In the data rows, the value 500 means zero.
Here are some points:
np.array([718, 623, 427, 468, 615, 463, 354, 663, 478, 438, 359, 571, 516, 649, 779, 373])
np.array([618, 572, 554, 521, 466, 488, 532, 593, 518, 418, 505, 513, 534, 511, 691, 383])
np.array([563, 512, 668, 440, 556, 510, 746, 390, 496, 511, 470, 375, 445, 515, 475, 612])
np.array([128, 235, 532, 687, 237, 529, 516, 341, 456, 582, 735, 364, 441, 84, 184, 626])
np.array([738, 638, 418, 317, 522, 466, 511, 500, 397, 382, 409, 498, 579, 602, 607, 289])
np.array([602, 417, 578, 530, 435, 684, 696, 326, 453, 376, 557, 347, 561, 356, 480, 635])
np.array([884, 710, 627, 296, 528, 558, 674, 590, 473, 345, 351, 530, 641, 630, 761, 471])
np.array([279, 426, 506, 583, 423, 429, 413, 521, 464, 627, 615, 505, 465, 510, 405, 399])
np.array([335, 499, 266, 564, 588, 340, 294, 552, 446, 537, 423, 769, 417, 516, 695, 475])
np.array([428, 520, 438, 472, 388, 386, 520, 511, 531, 452, 452, 511, 410, 390, 460, 441])
np.array([507, 493, 450, 550, 473, 506, 591, 495, 441, 420, 511, 472, 558, 469, 514, 432])
np.array([384, 512, 361, 649, 407, 398, 392, 522, 624, 564, 531, 597, 429, 393, 463, 336])
np.array([509, 560, 581, 515, 466, 496, 604, 476, 566, 524, 534, 452, 472, 584, 474, 421])
np.array([716, 669, 502, 464, 558, 523, 547, 677, 456, 425, 404, 581, 585, 677, 757, 379])
np.array([321, 359, 279, 565, 496, 436, 248, 537, 403, 632, 496, 611, 406, 583, 436, 492])
np.array([874, 623, 655, 301, 612, 622, 666, 522, 456, 415, 433, 463, 583, 568, 543, 563])
np.array([665, 498, 623, 331, 604, 758, 585, 501, 546, 465, 496, 505, 562, 529, 439, 694])
np.array([573, 491, 358, 473, 681, 444, 112, 662, 572, 459, 286, 768, 375, 690, 836, 518])
np.array([494, 430, 649, 492, 467, 614, 568, 449, 492, 518, 541, 457, 606, 414, 300, 591])
np.array([527, 630, 508, 466, 563, 429, 486, 540, 515, 419, 530, 541, 462, 633, 629, 397])
np.array([307, 363, 240, 690, 452, 325, 64, 587, 428, 636, 673, 610, 316, 385, 552, 443])
np.array([451, 527, 313, 553, 496, 355, 299, 589, 573, 556, 505, 564, 425, 498, 515, 341])
np.array([700, 628, 454, 473, 571, 525, 493, 623, 483, 393, 434, 571, 634, 639, 767, 310])
np.array([299, 412, 551, 580, 400, 482, 619, 470, 422, 583, 697, 269, 592, 364, 214, 514])
np.array([314, 370, 429, 453, 480, 362, 515, 506, 454, 541, 547, 515, 452, 378, 336, 556])
np.array([0, 131, 192, 573, 467, 358, 106, 392, 597, 650, 596, 609, 279, 279, 255, 693])
np.array([732, 555, 404, 574, 647, 477, 162, 667, 462, 480, 346, 735, 419, 778, 999, 330])
np.array([584, 566, 689, 408, 422, 625, 646, 480, 476, 492, 506, 451, 696, 463, 425, 549])
np.array([310, 433, 514, 527, 516, 418, 647, 422, 477, 589, 550, 467, 453, 458, 302, 622])
16 more points follow, each with its number after it:
np.array([363, 441, 380, 597, 420, 432, 296, 599, 426, 485, 589, 520, 475, 485, 526, 419]) 0
np.array([394, 346, 563, 444, 497, 551, 667, 347, 621, 465, 555, 372, 445, 409, 278, 781]) 1
np.array([364, 394, 188, 684, 543, 435, 225, 559, 524, 573, 336, 762, 423, 524, 764, 462]) 2
np.array([253, 344, 370, 641, 294, 523, 340, 407, 425, 633, 709, 394, 507, 253, 84, 531]) 3
np.array([791, 785, 467, 429, 679, 468, 400, 670, 556, 401, 347, 792, 586, 848, 999, 186]) 4
np.array([781, 734, 643, 482, 551, 529, 580, 567, 591, 298, 457, 426, 591, 562, 621, 425]) 5
np.array([644, 635, 361, 417, 570, 442, 468, 524, 416, 424, 384, 454, 509, 598, 587, 348]) 6
np.array([655, 708, 443, 416, 610, 415, 530, 565, 542, 450, 284, 634, 558, 628, 788, 373]) 7
np.array([512, 407, 535, 413, 589, 626, 595, 438, 477, 533, 546, 403, 492, 550, 419, 661]) 8
np.array([663, 633, 458, 431, 524, 461, 475, 680, 539, 519, 460, 560, 541, 627, 718, 404]) 9
np.array([236, 496, 350, 628, 465, 346, 228, 515, 506, 586, 511, 536, 339, 482, 383, 458]) 10
np.array([366, 327, 518, 453, 454, 583, 581, 361, 590, 507, 549, 439, 452, 395, 288, 792]) 11
np.array([643, 621, 483, 363, 528, 472, 480, 557, 470, 432, 408, 586, 555, 520, 633, 465]) 12
np.array([712, 633, 538, 477, 493, 558, 591, 585, 481, 367, 484, 499, 667, 644, 689, 275]) 13
np.array([404, 348, 395, 457, 547, 528, 305, 496, 552, 562, 458, 582, 430, 457, 544, 634]) 14
np.array([599, 522, 738, 389, 562, 670, 556, 458, 634, 455, 557, 596, 465, 575, 478, 617]) 15
Which of these numbered points is nearest to each point below, ignoring the 2 directions in which the first points spread most? Its number follows each.
np.array([407, 381, 414, 765, 649, 624, 394, 591, 525, 614, 463, 676, 422, 522, 599, 406]) > 2
np.array([535, 354, 415, 502, 583, 561, 442, 561, 442, 566, 450, 486, 392, 573, 478, 626]) > 8
np.array([581, 615, 693, 489, 473, 547, 705, 483, 587, 396, 581, 465, 463, 610, 593, 415]) > 4
np.array([452, 330, 583, 437, 541, 577, 625, 382, 495, 484, 501, 422, 467, 407, 383, 847]) > 11
np.array([460, 564, 305, 418, 586, 334, 123, 646, 557, 456, 405, 762, 426, 597, 742, 297]) > 12
np.array([629, 568, 665, 390, 731, 616, 399, 632, 625, 402, 466, 664, 448, 714, 656, 505]) > 15
np.array([729, 703, 657, 478, 539, 618, 643, 474, 534, 405, 507, 500, 520, 621, 728, 309]) > 4
np.array([257, 387, 364, 534, 367, 365, 445, 365, 414, 559, 544, 323, 416, 325, 166, 477]) > 6
np.array([962, 603, 755, 469, 688, 856, 942, 575, 538, 480, 387, 399, 703, 612, 669, 592]) > 2
np.array([563, 491, 161, 558, 536, 328, 182, 740, 535, 443, 438, 740, 548, 570, 807, 195]) > 13
np.array([136, 327, 298, 642, 575, 419, 148, 527, 453, 670, 572, 593, 394, 470, 402, 564]) > 8
Here are 16 other points, each followed by its number:
np.array([253, 371, 586, 601, 383, 373, 738, 258, 489, 606, 628, 328, 458, 337, 227, 575]) 0
np.array([573, 467, 662, 489, 513, 513, 667, 373, 534, 515, 501, 369, 453, 499, 459, 514]) 1
np.array([487, 564, 525, 376, 531, 393, 462, 482, 540, 423, 507, 555, 439, 479, 436, 487]) 2
np.array([611, 526, 777, 469, 451, 660, 860, 387, 522, 473, 558, 295, 630, 338, 225, 651]) 3
np.array([715, 559, 456, 431, 567, 545, 704, 517, 455, 440, 366, 500, 496, 636, 722, 423]) 4
np.array([592, 441, 519, 445, 525, 618, 524, 429, 528, 400, 421, 543, 479, 494, 557, 742]) 5
np.array([458, 477, 567, 490, 459, 521, 570, 403, 462, 520, 528, 314, 473, 473, 303, 585]) 6
np.array([714, 560, 669, 480, 426, 571, 715, 518, 382, 430, 531, 378, 589, 576, 574, 471]) 7
np.array([343, 479, 582, 553, 407, 515, 610, 377, 396, 613, 607, 332, 578, 391, 259, 489]) 8
np.array([516, 455, 736, 450, 603, 627, 417, 471, 637, 471, 568, 540, 489, 563, 430, 677]) 9
np.array([577, 713, 439, 551, 488, 421, 395, 583, 577, 397, 535, 494, 553, 514, 682, 333]) 10
np.array([566, 525, 535, 569, 439, 506, 764, 511, 476, 414, 631, 350, 668, 495, 427, 429]) 11
np.array([935, 728, 774, 224, 554, 611, 915, 454, 547, 331, 363, 381, 683, 557, 608, 575]) 12
np.array([417, 470, 565, 510, 324, 547, 635, 470, 420, 475, 607, 354, 482, 419, 376, 553]) 13
np.array([496, 514, 279, 395, 636, 398, 167, 630, 463, 477, 268, 876, 475, 654, 766, 490]) 14
np.array([915, 725, 803, 344, 521, 742, 869, 564, 448, 393, 445, 332, 729, 606, 533, 411]) 15
Which of these numbered points is nearest to each point below, ignoring the 2 directions in which the first points spread most? Its number follows each.
np.array([574, 681, 599, 464, 440, 507, 666, 513, 562, 352, 546, 345, 598, 494, 514, 428]) > 10
np.array([295, 440, 340, 680, 383, 409, 596, 444, 559, 548, 600, 410, 519, 391, 325, 431]) > 11
np.array([576, 579, 809, 359, 343, 559, 794, 388, 483, 374, 624, 262, 630, 412, 324, 568]) > 13
np.array([416, 462, 478, 555, 378, 469, 764, 481, 460, 520, 653, 332, 576, 383, 338, 491]) > 11
np.array([151, 440, 333, 637, 272, 331, 356, 429, 577, 583, 676, 381, 386, 221, 229, 510]) > 10
np.array([569, 432, 492, 659, 442, 634, 516, 503, 438, 496, 519, 433, 498, 490, 604, 453]) > 7
np.array([520, 358, 450, 368, 548, 487, 209, 617, 512, 466, 431, 698, 587, 562, 592, 538]) > 14
np.array([830, 617, 487, 439, 543, 629, 489, 619, 420, 482, 468, 468, 761, 591, 639, 400]) > 15
np.array([103, 213, 449, 601, 332, 516, 413, 325, 496, 669, 710, 364, 389, 310, 37, 672]) > 6
np.array([558, 472, 754, 419, 554, 626, 476, 531, 541, 438, 616, 555, 441, 580, 395, 639]) > 9
np.array([729, 673, 449, 389, 504, 496, 637, 438, 444, 378, 391, 427, 604, 597, 644, 362]) > 4
